In the rows, zero is written as 128.
The rows of R fall into several groups, and each row is roughly a mix of its group's hidden directions.
R (143 x 15):
[[113 164 175 185 144 112 115  98 137 114 133 137 145 101 140]
 [136 174 165 128 133  95 124 155 108 116 109 122 148 141 184]
 [131 149  74 102 134 117  94 171 106 120 100 164 114 125 137]
 [ 85 150 168 166 136 104 112 128 120 140 153 138 102 150 169]
 [103 108 114 114  84 152 144 147 157 157 156 100  95 163 122]
 [106 105 160 149 102 123 128 159 115 185 143 132  86 149 132]
 [132  92 158 153 155 133 116 126 119 109 175 160 107 145 172]
 [136  95 153 171 136 104 174 105 151 133 173 122 115 118 108]
 [144 153 161 146 153 117 189 111 146 135 114  96  92 129 139]
 [116 101 106 160 139 143 134  49 134 135 136 105 137 112 119]
 [120  98  82 105 121 118 160  92 150 136 101 135  98 108  90]
 [113  89 159 136 111 107 144 159 118 184 141 138  90 143 120]
 [139 156 130 173 138  91 119 104 107 107 132 178 142  98 104]
 [123 101 101  86 107 160 115 155 153 144 146  74 113 144 132]
 [121 121 119 114 117 149 108 147 134 102 169 139 201 133 104]
 [139 139 129 185 126  83 128 124 150 103 163 136  93  96 128]
 [122  89  57 116 107 142  92 148 123 122 118 137 145 112 144]
 [171 154 143 147 145  98 168  96 128 142 143 162  93 131 110]
 [ 92 197 168 137 139 117 150  98 128 124 127 120 150 119 138]
 [ 99 178 115 119 129 145 133 164 143 154  84 121  95 153 147]
 [128 126 172 169 158 127 156 154 149 138  96 110  84 122 144]
 [134 122 139 161 134 109 172 123 117 154 149 138  60 145 117]
 [131 126 135 131 118 185 128 181 124 110  88  95 138 116 152]
 [ 95 188 152 116 146 126 130  79 131 141  92 135 142 119 143]
 [118 121  95  73 120 149  96 138 108 126  98 157 174 129 120]
 [110 131 112  75 107 172 150 151 139 111 138 121 167 158 111]
 [157 105 145 106 133 138 122 174  90 117 152 144 146 181 141]
 [ 99 118 106 146 108 119  97  77 120 146 170 129 156 106 100]
 [ 80 150 112 154 130 113 164  89 129 151 145 103  86 125 124]
 [129 194 181 107 146 107 142 108 127 126 131 148 114 151 126]
 [155  80 115 110 134 152 128 117 166 109 162  85 156 113 124]
 [130 114  88 105  79 133 105 166 135 142 159 142  99 153 105]
 [ 96  94 109  80 102 125  92  97 124 159 161 121 122 117 121]
 [ 71 154 146 169 128 123 116  99 125 149 106 114 139  93 154]
 [140  92 174 110 155 126 151 126 135 151  92  79 124 107 141]
 [ 90 147 123  92 135 165 107 150 133 167 120 133  84 160 136]
 [116 152 160 194 144 112 133  97 138 115 131 119 145  87 141]
 [193 121 113 103 120 109 106 124 129 122  75 134 109 101 130]
 [147 110 127 147 141  95 108  75 133 122 154 145 179 107 106]
 [ 98  95 113 150 129 116 111 117  96 129 186 167 144 149 111]
 [151  99 151 176 152 121 109 167 103 115 124 142 132 130 177]
 [133 148 160  81 119 149 104 191 157 135 139 126 115 144 133]
 [161 152 136 129 152 134 116 183 138  99 104 179 108 123 127]
 [125  87 117 107 105 152 147 154 168 139 136  79  91 140 132]
 [104 168 172 158 149 124 145  87 136 145 103 116 122 132 166]
 [138  92 151 140 158 115 184 120 156 120 119  92  93 117 143]
 [157 168 156 100 139 134 108 125 138 119 100 102 185 105 137]
 [122  90 139 184 134 144 125 155 108 109 170 136 125 164 150]
 [156  93 128 193 134 104 134 132  91 129 132  96 109 120 147]
 [ 84 184 145 130 135 127 107 158 116 102  96 147 139 113 158]
 [ 74 162 106 118 120 122 155 127 129 149 135 100  83 157 107]
 [164  90 141 136 141 157 143 175 105 128 127 103  89 147 152]
 [112 137  99 136 141 110 134  92 126 140 127 160  63 127 167]
 [135 149 139  78 114 157 138 139 165 113  94 118 171 112 101]
 [167 146 175 153 124 118 152 172 108  99 113 116 149 149 145]
 [121 100  86 126  84 140  95 112 106 129 136 103 175 114 105]
 [163  94 136 188 103 126 137 118 135 103 150  98 111 113 103]
 [148 117  99  89 106 114  97 183 105 114 138 160 130 121 101]
 [149 110 172 156 164 129 133 128 128 115 123  68 140 121 165]
 [161 110 101 109 133 111 144  84 153 113 152 124 160 108  81]
 [118 154 150 151 144 131 165 161 101 133 122 154  94 168 164]
 [123 108 145  97 174 143 148  68 129 130 114  89 145 123 137]
 [114 130 161 114 145 118 123 132  95 136 133 208 107 136 115]
 [105 151 115 143 135 133 200 108 141 112 160 106 100 144 126]
 [154  92  93 112 110 133  82 150 152 119 140 139 141 121  78]
 [ 93 149 135 137 162 131 192 147 145 137 113 110 102 123 161]
 [116 166  95 141 172 105 122 132 103 119 108 184 114 127 146]
 [ 99 160 145 175 125 112 132  61 126 129 149 125 126 107 129]
 [120 184 149 138 136 134 143 147 159  89  84 119 148 106 145]
 [134  81 168 121 168 122 127  75 112 157 118 136 139 113 137]
 [125  87 102 137  97 148 130 104 146 139 145  58 119 127 122]
 [138 153 176 140 112 108 111 154 150 122 111 106  94 126 182]
 [131 116 140 163 115 105  94  63 135 123 145 107 126  91 147]
 [149  91  87  85 107 104 101 129 115 110 131 112 167 102 139]
 [ 98  93  84 171 134 140 137 175 144 115 156 109 117 133 124]
 [117  95  89 155  96 126  79 149  94 128 142 113 116 156 116]
 [131  98 116  97 101 135  66 167 108 149 102 143 137 119 129]
 [159  58  98 124 129 132 127 171 107 146 127 115 109 140 132]
 [ 78 176 153 146 122 133 113  77 151 125 142 151 135 120 122]
 [127 101 110 101 116 162 137 178 149 100 131  77 107 130 136]
 [170 110 134  94 154 139 152 151 107 141  89  78 120 140 135]
 [ 89 170 128 143 135 155 139 131 153 162 106 103  85 155 144]
 [110  85  89  95 106 153 103 115 142 132 107 121 178 123 118]
 [139 168 177 153 156  99 135 128 128 109 108 175 132 116 152]
 [163 127 121 153 152 146 185 159 115  94 108  92 126 125 124]
 [118 144 128 159 158 102 153  91 133 129 165 157  78 130 149]
 [133  96 131 174 130 117 104  67 115 120 136 149  96  99 127]
 [ 93 149 109 110 101 127  85 136 106 163 100 145  80 134 135]
 [157 151 148 106  95 142 118 195 123 120 100 117 150 143 115]
 [130 170 168 166 157 103 136  90 139 108 155 156 131 113 140]
 [145 117  85 157 125 125 144  86 135 110 115 101 177  99 107]
 [ 93 182 148 124 114 148 129  91 149 108 104 133 166 106 140]
 [155 161 135 188 143 125 155 146 148  99 114  91 128 133 152]
 [129 144 152  99 157 131  98 141 159 119 137 200 133 134 140]
 [125 194 140 107 117 110 112  87 155 116 115 139 132 110  94]
 [128 136 194 158 157 126 106 119 135 131 129 175 116 132 159]
 [146 114 120  80  99 157 116 176 149 130 128  81 146 140 124]
 [109  73 148 141 147  89 116  93 121 158 137 158 100 125 139]
 [149 135 108 121 121 108 100  98 128 114 144 136 191  81 109]
 [144  92  87 121 131 107  94 130 102 111 156 184 124 134 113]
 [136 140 154 145 166 102 152  68 143 119 105 144 152  98 135]
 [169  91 105 113 127 134  85 182 134 105 123 152 149 130 124]
 [132  61 137 109 129 139 162 113 137 172 132 105 100 147 123]
 [112 145 130 140 105 132 115 127 101 132  63  90 151 102 162]
 [117 157 154 154 155 110 119  85 113 128  91 178 123 112 151]
 [135 166 149 131 160 141 130 137 190 118 112 105 126 121 173]
 [117 125  81 117 113 122 102 106 128 104 134 170 163  98  86]
 [164 118 135  96 150 180 129 161 163 110 128 132 159 130 100]
 [194 138 112  98 148 124 149 142 131  91 111 159 115 107 113]
 [126 125 134  91  96 168  89 121 136 110 118 152 187 129 122]
 [135 141 143 115 167 174 124 160 120 128 115 184 112 154 106]
 [100 143 142 151 129 130 117 162  85 158 105 108  99 164 162]
 [128  92  82 135 101 149 110 177 134  98 136 103  95 125 125]
 [104 118 140 101 118 136 114  65 112 155 124 102 178 127 138]
 [137 179 170 148 103 113 139 167 124 126  95 101 136 145 153]
 [152  86 127 143 132 125 134  85 167 124 107  90 156  91 122]
 [107 107  95  80 128 155 122 161  96 152 138 124 108 171 128]
 [152 150 167 174 132  87 107 113 120  99 154 153 135 100 132]
 [117  99  79  85 116 152 146 143 157 142 133 128  90 147 101]
 [141  77  87 120  90 163 149 129 116 118 145  97 136 150 108]
 [140  69  80  98  95 151 112 116 117 142 147 130 137 136 107]
 [106 171 121 134 158 110 166 113  98 115  97 178 141 124 118]
 [123 159  82 122  82 140  99 132 137 126 166 104 134 142  90]
 [127 103 159  63 116 136 123 169 137 161 142 126 101 141 133]
 [122 115 125 182 124 122 137  55 145 129 125 113 125  97 118]
 [126 143 155 114 122 115  89 189 128 119 152 131 121 156 173]
 [ 92 105 104  95 131 146 141 177 123 164 113 115  97 158 137]
 [121 125 146 115 142 115 138 107 135 170 136 146  53 154 117]
 [137 134 142 129 152 130 142  75 117 135  95 174 170  99 116]
 [106 153 129  71 129 163 111 137 142 106 117 103 177 131 145]
 [119 179  95 146 164 127 130 117 148 123  94 175 134 105 113]
 [136 157 153 146 152 100 136 161 103 110 121 193 106 135 134]
 [146 116 109 153  92 100 126  99 117 112 141 113 175  94  88]
 [123  78  79 115 122 162 148 118 143 137 140 123 123 126  75]
 [146 151 150 126  78 122 131 146 155 126 118  83 176 112 107]
 [121  60 143 151 132 145  95 108 114 157 135 103 104 131 152]
 [124 158 111 103  93 130  59 104 133 148 134 142 158 126 115]
 [168  83 158 116 168 106 153 115 132 137 106  95 107 107 134]
 [135 140  96 176 107  93 106 138 124 101 159 148 146 107  90]
 [108 104 114 193 109 117 116  86 104 143 148 102 113 115 125]
 [129 152 175  98 129 149 105 181 138 138 117 143  95 153 149]
 [126 139 116 170 124 113  81 103 100 128 132 184 160 129 135]
 [121 141 166 132 170 107 166 129 112 125 166 104  86 149 139]]
One row of each group comes first, with its name. Which group is each row after those in?
[146 128 139  81 139 139 106 192 137 122 103 156 123 159 133] | (57)
[126 142 146 111 133 129  68 172 112 104 111 143 157 114 163] | (94)
[130 136 119 140 131 122 109  77  88 127  90 164 169 106 112] | (66)

[ 98 166 163 142 159 137 157 160 158 119  95 129 112 126 160] | (57)
[111 110  93 105  89 173 120 119 164 110 142 128 150 133  87] | (57)
[140 127 153 192 152 106 158  95 121 131 160 149 113 144 142] | (94)
[159 146 118  97  92 130 113 166 125 156 149  84 119 144  92] | (94)
[129  95 158 129 130 143 153 163 137 145 136  77  84 148 153] | (94)
[125 166 128 122 164 124 133 151  94 124 107 196 138 143 119] | (66)
[134 169 181 118 145 127 103 154 124 124  93 112 147 114 171] | (94)
[ 85 136 134 121  93 153 105 136 102 138 103  93 183 129 131] | (57)
[126 141  82 108 120 147  87  87 117 115 122 184 134 121 117] | (94)
[144 111 154 180 148 114 123  92 107 107 147 174 108 111 114] | (66)
[140 155 130 120 120 138 167 190 116 128 139  81 110 154 113] | (94)
